(in the rows, 128 means zero)
Each path is a new rotation, seen through one point. The rows after it are directions, each followed by how far the rotation turns it, in degrees each step (0 if it stays put).
Each turn is a multiple of 5 degrees from 10 to 175, or 0.
Each row of a path follows its step; steps can be skipped.

step 1: [119 123 122 123 125 128 137 125 133 129 123 129 121 130 127 127 134 144
 127 121 124 129 128 129 118 124 124 129 126 118 131 130 131 128 128 135
 129 137 128 132 138 136 124 120 127 132 129 133 124 128 125 123 122 132
 128 125 127]
step 2: [131 121 124 126 138 130 132 130 132 123 129 123 132 129 126 117 125 130
 124 137 130 124 130 124 122 139 127 122 120 128 118 125 138 127 127 132
 125 130 130 129 132 121 127 120 132 138 128 124 124 135 132 137 120 126
 132 128 124]
step 4: [127 129 130 134 133 138 131 126 126 137 123 118 136 136 129 133 125 119
 132 121 118 127 128 134 135 127 131 138 130 130 134 125 133 127 124 130
 126 128 124 126 131 136 121 125 130 128 130 124 123 137 130 130 119 122
 131 129 132]
step 5: [126 123 117 133 133 126 127 131 127 123 134 133 126 134 119 131 127 134
 121 121 130 124 132 130 132 126 127 131 128 128 141 129 118 128 126 130
 131 134 124 129 137 128 122 134 123 141 126 126 127 135 137 129 128 126
 122 124 128]
step 6: [132 136 126 128 133 132 122 128 134 124 129 135 132 133 131 121 127 125
 121 127 133 131 121 137 124 134 128 125 122 130 132 131 120 132 126 132
 131 127 130 133 125 121 119 130 138 131 122 125 131 123 126 138 121 119
 135 137 132]
step 7: [124 128 123 123 124 132 129 129 132 128 122 131 125 120 122 125 123 132
 133 128 124 134 127 137 132 125 123 135 130 127 132 131 124 134 134 128
 135 134 132 134 127 134 126 131 130 132 134 131 120 118 114 129 114 134
 123 130 125]
step 10: [131 140 130 128 133 139 134 131 123 127 120 120 124 129 133 123 130 119
 124 119 131 124 131 134 128 130 128 130 129 133 131 126 134 121 121 136
 121 131 126 130 134 124 127 128 129 123 123 131 124 127 119 127 121 126
 136 133 124]
step 12: [135 125 124 125 124 126 128 124 138 126 129 129 129 131 138 122 123 122
 115 126 125 135 122 127 125 125 123 128 128 126 134 130 124 132 124 132
 118 128 125 127 124 128 120 127 129 121 123 118 125 130 141 129 125 130
 132 133 136]
step 13: [124 128 131 129 133 129 136 127 132 126 123 125 120 125 125 126 124 142
 132 132 125 140 128 139 127 118 126 132 133 125 127 129 122 124 121 134
 129 131 125 128 126 122 115 127 137 131 126 124 124 125 126 131 127 136
 122 122 129]
Directions:
[127 130 125 130 126 130 128 127 125 128 129 127 129 127 127 130 128 126
 125 129 130 127 126 130 129 126 126 130 126 127 130 130 128 127 128 128
 128 126 127 129 128 127 127 129 126 129 126 129 128 127 129 128 129 128
 129 128 130]
60

step 0: [120 137 139 132 119 125 125 125 131 128 129 124 123 133 129 120 131 126
 139 131 141 127 125 126 129 124 120 130 129 132 129 127 121 133 136 122
 138 139 123 134 130 136 127 127 133 127 128 135 132 129 135 127 129 121
 125 128 123]
step 1: [135 126 140 128 125 134 122 117 128 129 135 118 128 131 125 120 127 137
 128 132 141 129 128 124 129 121 123 133 134 126 129 126 123 120 128 130
 134 129 121 135 133 129 121 127 136 129 135 129 131 127 116 129 132 126
 132 131 130]
step 3: [124 119 138 128 129 133 134 126 120 130 132 121 123 130 122 126 134 127
 127 129 133 134 134 130 128 117 116 130 120 133 134 126 129 132 142 128
 129 126 125 125 131 124 128 134 129 116 132 130 138 127 137 128 126 129
 125 134 126]
step 4: [124 123 141 129 129 128 140 128 124 122 129 118 129 131 128 122 135 137
 127 127 128 121 130 132 123 125 125 134 123 133 129 124 111 129 126 129
 131 130 116 124 123 119 126 131 132 133 127 126 137 120 129 130 128 128
 130 127 126]
step 5: [126 127 132 125 123 134 132 124 124 131 136 126 132 120 128 123 136 129
 124 122 132 115 127 129 131 124 117 142 131 132 128 124 130 129 128 128
 132 136 114 125 123 134 131 131 131 129 116 119 128 127 127 131 130 137
 127 130 132]
step 9: [119 133 133 129 123 126 130 119 133 133 131 135 129 124 131 126 134 131
 132 128 127 130 136 132 134 125 120 135 124 120 125 126 121 141 126 131
 125 140 127 122 130 126 128 125 132 125 128 117 133 133 132 124 136 118
 124 120 126]
step 10: [127 128 133 126 129 131 129 119 132 133 136 134 132 132 127 126 136 142
 131 135 132 133 126 137 127 125 120 132 140 128 129 118 129 136 122 131
 125 131 127 126 132 132 122 120 124 117 133 126 130 120 131 131 137 129
 132 129 127]
step 14: [131 130 140 128 127 132 131 130 130 123 133 129 132 125 141 122 134 127
 142 125 133 133 129 133 126 129 125 135 130 126 131 126 122 122 124 126
 125 139 126 127 135 133 132 139 129 121 121 123 116 123 132 125 130 132
 132 131 132]
step 16: [131 136 134 127 124 122 125 124 130 124 127 122 129 133 129 132 136 119
 138 137 143 126 124 125 130 117 132 134 130 137 132 129 126 132 132 130
 123 134 128 128 126 133 137 125 134 124 137 121 125 128 132 134 125 121
 126 131 122]
Directions:
[128 130 128 128 128 130 126 127 131 129 128 129 128 130 127 129 125 130
 129 127 130 129 129 130 129 130 126 126 127 127 125 129 127 130 128 128
 128 126 128 132 128 127 129 128 128 129 128 128 130 126 129 127 130 128
 127 130 129]
35

step 0: [134 124 127 129 132 131 133 116 126 131 124 135 126 129 124 130 124 117
 128 119 123 137 120 125 133 124 123 126 134 130 130 131 131 134 125 131
 126 134 130 131 128 118 129 127 125 149 132 125 129 133 130 134 120 122
 126 132 125]
step 3: [122 120 123 127 126 124 135 133 123 132 121 131 130 127 130 127 125 129
 137 120 121 132 126 128 133 127 123 124 134 118 139 126 138 132 133 127
 123 125 126 118 120 128 129 130 141 132 134 130 129 128 126 130 132 144
 122 132 131]
step 4: [113 124 125 123 129 126 133 121 128 132 131 124 125 127 136 136 122 131
 120 141 119 126 133 124 135 131 123 125 127 139 128 133 129 124 132 122
 118 123 131 126 138 122 124 133 132 134 128 121 129 130 127 133 128 136
 127 128 129]
step 7: [126 128 131 128 130 125 133 134 130 127 125 142 136 119 123 130 120 134
 131 128 123 130 133 127 122 138 136 128 131 130 128 131 127 127 126 129
 115 131 129 128 135 121 124 127 129 117 135 122 134 128 118 135 123 127
 136 137 127]
step 9: [130 124 126 135 134 123 133 124 126 124 131 119 128 123 123 130 141 136
 126 127 128 120 124 129 129 127 133 118 128 128 129 131 124 123 118 140
 112 130 124 129 137 134 119 126 135 129 126 122 127 134 125 135 128 127
 127 132 128]
step 10: [130 130 128 124 128 129 130 137 123 126 125 122 135 129 116 131 139 131
 128 135 125 136 132 140 126 134 134 121 125 130 132 122 124 134 141 130
 124 131 127 130 132 134 139 122 120 133 131 124 126 136 124 126 121 132
 134 132 130]
step 11: [124 127 133 119 129 118 125 120 126 122 127 124 127 110 122 126 130 139
 132 127 127 122 119 130 129 131 132 125 122 120 126 123 128 122 133 121
 130 127 122 137 128 128 131 135 131 129 135 130 120 136 130 129 123 123
 123 133 123]
step 15: [124 125 122 121 124 133 125 113 135 123 130 131 143 130 125 137 135 131
 133 128 128 138 127 124 126 129 129 129 124 127 127 126 125 133 123 134
 134 127 118 126 129 122 132 123 113 125 129 123 121 126 129 127 131 132
 122 132 125]
step 16: [134 122 123 132 122 125 122 123 127 120 129 138 124 126 130 119 122 132
 127 124 122 131 122 122 132 130 120 120 137 124 130 124 128 129 126 131
 130 138 123 128 118 123 131 124 129 136 135 124 120 131 119 129 121 140
 126 128 119]
Directions:
[128 128 128 127 128 125 128 130 127 128 127 129 131 128 128 128 130 130
 126 129 130 127 131 130 129 131 129 127 126 125 127 126 127 129 127 128
 128 129 128 129 130 129 127 127 129 128 127 130 128 131 128 131 129 126
 130 128 126]
20
[128 128 125 132 127 128 130 131 130 129 129 128 126 126 129 128 128 127
 132 127 127 129 132 129 128 128 128 128 129 128 128 128 128 129 127 128
 130 130 130 129 128 129 130 128 128 127 128 128 128 131 128 128 128 129
 128 129 128]
160
